Rotation paths and how fast each direction turns (degrees each step)
Each turn is a multiple of 5 degrees from 10 to 175, or 0.
Each row of a path follows its step; steps can be skipped.

step 0: [ -4.5  -1.3   4.2  21.6  25.5 -11.4  16.8  30.8  23.0  -9.4 -12.6  -6.8
  20.7  11.1  -0.5  17.7 -17.6 -15.8 -24.7  -5.6 -11.0   5.3  29.8 -14.2
 -21.7   4.2   5.3   5.3  -7.6   6.7  -6.1 -13.5  13.8 -23.0   7.6 -22.6
  33.5  25.0 -31.7  -0.6  15.3  -8.6  -3.8]
step 1: [-42.9  -4.6   9.2 -10.4   2.5   2.6   1.4  -5.7  10.8   5.1   8.7   0.5
  -8.7   5.6  26.9 -18.3  -1.4 -10.9   9.7 -13.4 -10.1 -26.9 -11.5 -29.2
  -8.7  -6.0  -0.4  14.9  12.4  -0.4 -12.2   7.8   6.9  16.9  27.1  19.6
  -3.4 -14.5  37.9 -34.2  12.1 -26.4  14.1]
step 2: [ -0.4  14.4 -24.5   6.3 -14.3   7.2 -18.2 -14.7  -7.7  -4.3 -16.6   5.4
 -26.7 -15.4 -14.7  12.8 -13.9 -11.7   4.0  -1.4  -9.7  23.5  34.3  21.9
  -6.4  -1.0  -2.5  -7.5 -11.6  30.0  16.7 -25.3 -15.7 -18.1  -2.7 -18.6
  17.0 -29.5  11.8  -1.3  32.1  -1.8  23.1]
step 3: [-11.3 -10.9  -1.8 -11.8   4.8 -14.2  19.3  -2.8 -43.9 -50.8  28.1 -12.1
   5.7  -5.7  -0.8  17.0   9.9   0.0  -1.1   0.5 -31.8 -22.5 -36.0  -1.9
  -2.5  -5.1   0.5  -1.8   6.1  18.1  -5.3  -4.0   0.8   0.4  -2.7  14.0
  -0.7  16.0 -26.6 -15.4  14.9   2.8  -5.8]
step 4: [-19.1  32.9 -20.8  28.9  -9.7   0.2   3.7   6.3  19.0  -1.2  -5.5  13.2
  -5.9   9.7   7.6   3.4  12.8  13.0  15.7  -2.5   0.8  25.6   5.1  20.5
  45.4  11.9   1.8  -0.7  18.1  -9.0 -28.1  14.8  -0.2   9.7  -1.2 -24.0
 -31.0 -10.8  -2.0 -26.2  17.4  10.0  -1.6]
step 5: [ -5.6 -37.1 -25.0 -20.8  14.4 -10.6  21.7 -12.5 -30.0  17.6  12.0   3.1
 -19.8   1.1 -24.2   8.1   4.4  12.9  23.7  -8.4 -11.0  10.6   8.4  13.8
   5.1  19.0  -6.1   3.6 -45.8 -19.2  13.2   7.5 -11.8  -5.6  -0.6  12.0
  -1.0   1.2   7.7   9.6 -18.7 -12.7 -22.7]
step 6: [  9.7   1.5  -4.2  17.0  24.8  -8.4  11.8   5.5  25.0   3.0   0.8  -3.7
  -4.4   2.6   0.3  13.6 -41.1  15.0 -13.1  20.1  27.1   9.7 -21.0  -5.4
  -1.7  -2.0  -2.1   9.6   9.7  12.7  -0.4  24.8 -19.6 -26.5 -27.2   5.9
 -12.3  43.7 -14.1  -2.9  19.8  11.5  13.4]
step 7: [-21.0   9.5   3.8 -14.2  12.1  12.9 -19.7  15.2   5.0  11.7   0.8 -15.1
  30.5 -13.4  10.1 -16.5  10.7  25.3  15.7 -23.3   0.8 -13.4  17.9 -12.8
   5.6  18.6 -41.9   1.6 -19.3  13.8  -4.1   0.3  -3.9  22.3   6.4   4.9
 -11.3  18.1  17.2 -21.4 -38.1   6.2  14.5]
step 8: [ 14.7 -13.3  11.9  22.8  -9.1   1.5 -12.8   8.2   3.2 -10.9 -14.5  -4.2
 -24.8  12.8  13.9 -21.7  -2.4 -15.1   9.1  -3.9  -1.9  43.5  17.2   6.5
 -48.2   0.4  -2.9 -11.9 -18.3   6.5  22.9  33.2  13.5 -20.9   3.8 -16.4
  19.3   6.0  -1.3  -9.7  10.3   2.0 -12.8]
step 9: [-16.9 -18.1  -2.0  -2.8   2.3   5.4 -13.3   3.1  13.1 -14.4  47.9   4.1
   3.1 -16.7  20.1  -2.0  11.5  -8.8  -4.2  16.1 -12.7 -13.0 -23.1 -10.5
 -36.0  24.9  -4.3   7.3  22.7  -8.2 -23.7 -37.5  -9.8 -10.5   7.0  15.6
   1.7  14.5  16.9  15.6   5.8  10.3  15.2]
Directions:
[ -4.7  -7.9  -3.5  -3.2  -2.0   2.7   0.4  -5.8   5.2  12.1  -2.9   3.2
 -10.9   0.0  -1.6   2.3  -1.4   1.0   4.1   6.9   2.1  -2.5  -6.4  -1.4
  -5.3   6.1   4.6   6.2   0.3  -5.2  -1.9   0.5  -5.5  -9.9  15.0   0.4
   2.1  -5.4   4.5   3.9   4.2   3.4  -0.9] | 95
[ 1.9 -4.3  7.0 -3.4  3.8 -5.7  9.3  0.5 -5.3 -8.5 -2.1  4.7 -2.5 -0.9
  6.1  9.2  6.3 -2.5 -5.1 -3.4 11.7  1.6  2.6  0.9 -3.7  0.3 -6.4  2.6
  2.8 -2.0  3.5  8.5  4.7 -7.7  3.3 10.7  7.2 -0.2 -6.9  0.2  5.5  0.1
 -2.3] | 135
[ 3.1 -3.6 -7.9 -5.9 -1.6  1.8 -1.4 -7.9 -1.4  4.8  0.6 -4.2  0.2 -1.3
 -7.2  1.9  4.2 11.0 -3.5  1.6  4.4 -3.9  2.7  2.6  7.9 -7.7 -6.7 -8.8
  0.4 -9.2 -8.1  7.6 -1.2 -5.3 -3.7 -4.2 -3.6  8.0 -3.1 -2.2  4.9 -3.9
 -8.2] | 45
[ 6.3  0.2 -0.2  6.4  2.9 -2.4 -6.2  2.4  6.3  3.1  4.5 -4.9 -1.7  1.7
  7.4 -2.3  6.9 -5.5 -4.5 14.1 10.4  6.3  1.9  9.0  9.3 -1.5  2.3  3.3
  3.0  6.0  5.1  0.3 -3.8 -0.9  1.4 -3.4 -3.5  0.3  2.7 -3.9  9.6 -4.7
  4.3] | 160
[  5.6  14.7  -5.0   5.0  -1.4  -0.3   3.5  -3.0   4.3  -3.3  -0.1  -3.4
   2.1   3.0   0.7   6.8   6.8   2.9  -5.6  -0.4   1.6  -7.9  -1.9  -0.9
 -10.8   5.9   2.6   4.0   3.8  -4.9  -7.5   4.5  -2.1   0.2  -0.1   7.2
 -10.5  -0.7   8.8  -4.8  -3.4  -4.6   6.1] | 130
[-6.3  7.6  2.5  6.9 -7.7 -1.2  1.5 -4.2 -0.5  5.3 -5.0 -6.9 -3.5 -7.4
 -6.0 -8.3  4.7  9.0  3.8 -1.9  6.7  8.9  0.3 -0.6  5.2 -0.5 -7.1  3.8
 -4.6 -2.2  0.7 -5.1 10.5  3.3  1.9 10.5  3.4 -5.9  2.5 -0.7  1.2 -3.4
  2.8] | 125
[ -1.0   0.9  -4.9  -5.9   4.4  -0.6   0.8   2.7  15.8   2.9  -6.2   3.3
  -0.2  10.0  -5.1   2.2  -0.5  -3.0   0.8  -1.5   6.7  -1.1  -5.5  -8.6
   5.9   5.5  -0.4  -4.7  -6.8   4.3   7.3  -1.9   2.4  -3.6  -4.1   5.0
   3.8   5.8  -2.3  -4.3  -7.1 -11.1  -0.3] | 55

step 0: [ 20.8 -30.2   9.9  -5.7  20.8   2.7 -12.8   6.1   1.9  13.7  21.7  21.6
  12.7  31.9  25.0  11.0 -28.2  23.9 -12.6  10.4  -4.2 -27.4 -14.4   5.7
  -7.7  16.1  19.2  17.3 -30.7 -15.5  29.9  -6.1 -20.6 -16.5   3.9   7.6
 -11.2  12.1   5.3   8.5  35.9  -2.0 -21.7]
step 1: [  2.2  12.5  29.7   4.2  15.6 -23.7 -26.4 -17.6  27.4  12.0  -5.4   4.2
  14.9   4.2 -16.3 -27.1   3.8  36.6  -7.4  26.0 -23.5  -4.5 -20.1 -11.0
  12.3 -11.6 -12.7  31.9  18.6   6.3  -9.8  20.4   2.3 -20.2 -17.8  -3.8
  17.0  -8.9  -3.1 -30.5   3.5 -21.4 -28.1]
step 2: [-31.5  10.6  -3.0  13.7 -39.5 -13.4 -15.5  42.0  15.5  17.8   7.9  10.2
 -13.2  -3.9   9.5 -33.0  -4.2 -10.4   6.9 -12.4   5.1 -18.7  -1.6   2.2
  16.0  20.1  26.7 -15.6 -10.0   6.8   9.8  -2.2   8.9  -4.6 -41.9  -4.9
  14.2   1.1  -4.1 -35.5  20.1 -15.7   0.3]
step 3: [-19.9 -24.8  26.3  17.8  23.2   1.0   9.9  22.8   3.7   4.4 -29.3   2.0
   5.5  38.4  -3.7  -4.6  -2.2   9.3  13.5   5.7  15.4  -4.4  17.6   6.8
  -3.0  31.1  17.1   5.4  -5.0 -19.5  19.3   9.1 -13.9  -1.4  18.3  12.9
  40.7  42.0  14.9   0.2  22.1  10.3  -5.7]
step 4: [ 31.7   3.8   9.9 -35.0 -11.5 -10.1 -25.0 -26.3  -0.2  16.7  11.5  -3.5
  20.1  31.8  13.6  21.0  -7.3  18.0  -6.2  12.6  -8.0   4.5 -17.6   2.7
  14.7  24.8  -5.8  23.4 -11.7   3.8  33.7   1.5 -11.7 -29.0 -28.2   1.7
  21.8   1.5  19.2 -13.1  14.0  12.4 -21.6]
step 5: [  3.0  22.1  -6.9  18.9   2.9 -23.5  -7.2  25.4  26.8  30.7  10.7 -13.5
   6.2  17.0 -21.9 -24.4 -11.1  17.2  -4.2   5.5  -4.2   1.9 -19.3 -20.0
 -13.4 -14.9   4.2  22.8 -34.5  -6.2 -23.2  18.9  -0.8 -25.1 -14.6  -6.8
   8.5  -8.6 -26.8 -34.8  25.0 -19.3   4.2]
step 6: [-36.2 -25.2   2.4  18.5   2.3   5.2 -14.5  19.0  33.6  -3.9  10.2   3.4
 -11.7   6.5 -20.9  -5.7  -6.7  11.4  31.3   1.3 -23.9 -28.1  21.1  17.3
  12.5  37.8  15.4 -28.2  -3.4   3.8  16.4   6.8  11.2 -23.5 -16.5   9.4
   6.4   4.0   7.8  -6.1  11.5 -33.9 -15.1]
step 7: [  5.8 -12.7  48.3 -16.5  13.9   0.5   0.5  32.8  -3.4  15.4  -4.2  14.1
  27.1  47.2  18.1  -7.3  16.2  16.6  18.6 -14.5  20.0  -8.4 -18.6 -12.3
  12.0  23.0  -9.9  -0.2  10.6   1.4   7.5  -4.5  14.1   3.3  -8.9  28.2
  18.5  14.8  11.5 -14.8   8.9  22.9 -15.9]
step 8: [  8.2   8.8   4.7  -4.7  -5.4 -11.2 -38.0  13.0  16.6  -9.5   4.4  -5.7
   2.0  15.7  29.7   1.2 -26.5  23.1 -33.3  -0.4 -20.6  10.0 -25.6  -6.0
 -10.3  20.2  29.2  40.6   1.3 -10.3  24.4   7.1 -12.1 -29.1  -3.9 -11.1
  18.1 -10.0 -10.4  -9.0  30.1  13.1   4.8]
step 9: [-20.8  11.1  13.7  16.1  -6.0 -46.7  10.8 -10.8  18.0  13.8  -8.2  14.3
  32.4   3.8 -28.3 -16.9  -5.7  -2.9   6.4  30.2 -21.2  -7.5  11.4  -9.5
   8.0   2.3   8.6   7.7 -19.3  -2.1   4.1  31.7   5.6 -26.0 -22.8   2.4
  -4.7  20.3 -18.2  -8.0  33.5 -28.2  -9.8]
Directions:
[  2.3  -0.7  -4.9  -5.2  -5.8   5.7  -4.3  -3.8   2.2  -3.7   2.0   6.9
  -4.4  -3.5   1.5  -2.4  -3.8   1.5  -9.2   0.4   0.3  -8.6   1.8   5.3
  -3.3   8.1  -0.6  -2.8  -6.9  -1.7   3.7 -10.8   8.3  -1.4 -11.9  -3.1
   0.3  -6.0   8.1   8.9   5.9  -0.7   5.0] | 175
[ -3.0   5.5   0.6   0.4   7.3  -3.0   2.2   3.1  -1.7 -10.2   3.7   5.8
   3.1   1.1   6.5   3.5  -5.0   2.5  -0.8   1.1  -1.8  -6.7  -6.0  -4.3
   7.8  -0.3   3.4   5.6   9.3   4.4   2.8   7.6  11.5   9.2   1.2  -0.3
  -9.5   0.4  -2.9   6.1   8.0  -4.9   3.7] | 40
[ -8.5   0.9  -1.5   1.1  -6.0  -0.9   2.6  -8.2   9.7  -9.1  -3.0  -4.0
   7.7  -0.1  -1.7   8.4  -3.0  -0.9   4.0   2.4  -5.5   1.0   1.9  -4.6
   6.6   6.1  -3.4   2.9   5.5  -5.7  -0.5  -0.9  -0.1   0.7  -5.3  -7.0
   7.2  -3.8   1.8   6.2  -9.5  -1.6 -12.2] | 145
[ -6.7   2.4  -8.1  -1.6  -3.2  -7.8  -0.4  11.6  -0.8 -10.2  -0.8   3.9
  -7.2  -7.8  -9.2   7.1   1.5  -1.2  -0.6  -6.9  -0.9  -1.4   1.8  -4.8
  -2.2  -0.1   2.8   6.2  -4.9  -2.6  -1.9  -4.3 -10.4  -2.2  -3.5   4.5
   1.8   4.9 -10.2   3.0   6.5  -0.3   0.4] | 115
[ 10.8   5.0  -5.4  -2.2  -1.1  -5.2  -6.6 -10.5   4.2  -2.5  -0.1  -2.1
   5.9   9.6   4.1  -5.8  -6.7   1.2   1.4  -3.0  -9.4   0.5   6.6  -6.4
  -3.9  -6.4  -1.5   2.9  -0.3  -1.6   5.6  -8.6  -5.3   3.8   4.0   2.2
  -3.0   7.7  -3.8   3.5   5.3   7.1   0.1] | 90
[  2.5  -4.3   4.5  -0.1   8.2  -6.1  -8.6  -4.9   5.3  -4.4  -1.0   8.0
  -4.6  -2.3  -9.1   3.3   9.2 -11.4   1.1   2.1  -5.7   7.2   4.7   2.4
   3.8  -2.0  -2.3   4.6   0.8   0.5  13.5   0.7   8.4  -2.8  -0.9   3.5
   0.7  -0.7   2.1  -4.5  -3.7   0.2   5.5] | 140
[  9.0  -7.8  -7.1   6.0  -4.8   6.6  -4.0  -0.3  -0.3   1.6   0.9  -4.1
   7.7 -10.2   2.9   4.1   4.7  -7.2   5.1   4.0  -1.0  -7.4  -8.0  -4.1
  10.8   0.9  11.1  -5.0  -1.4  -0.5   6.4  -0.9  -3.2  -3.1  -1.6   2.5
  -4.1  -0.9  -3.9  -2.2   3.6   6.1  -2.0] | 175
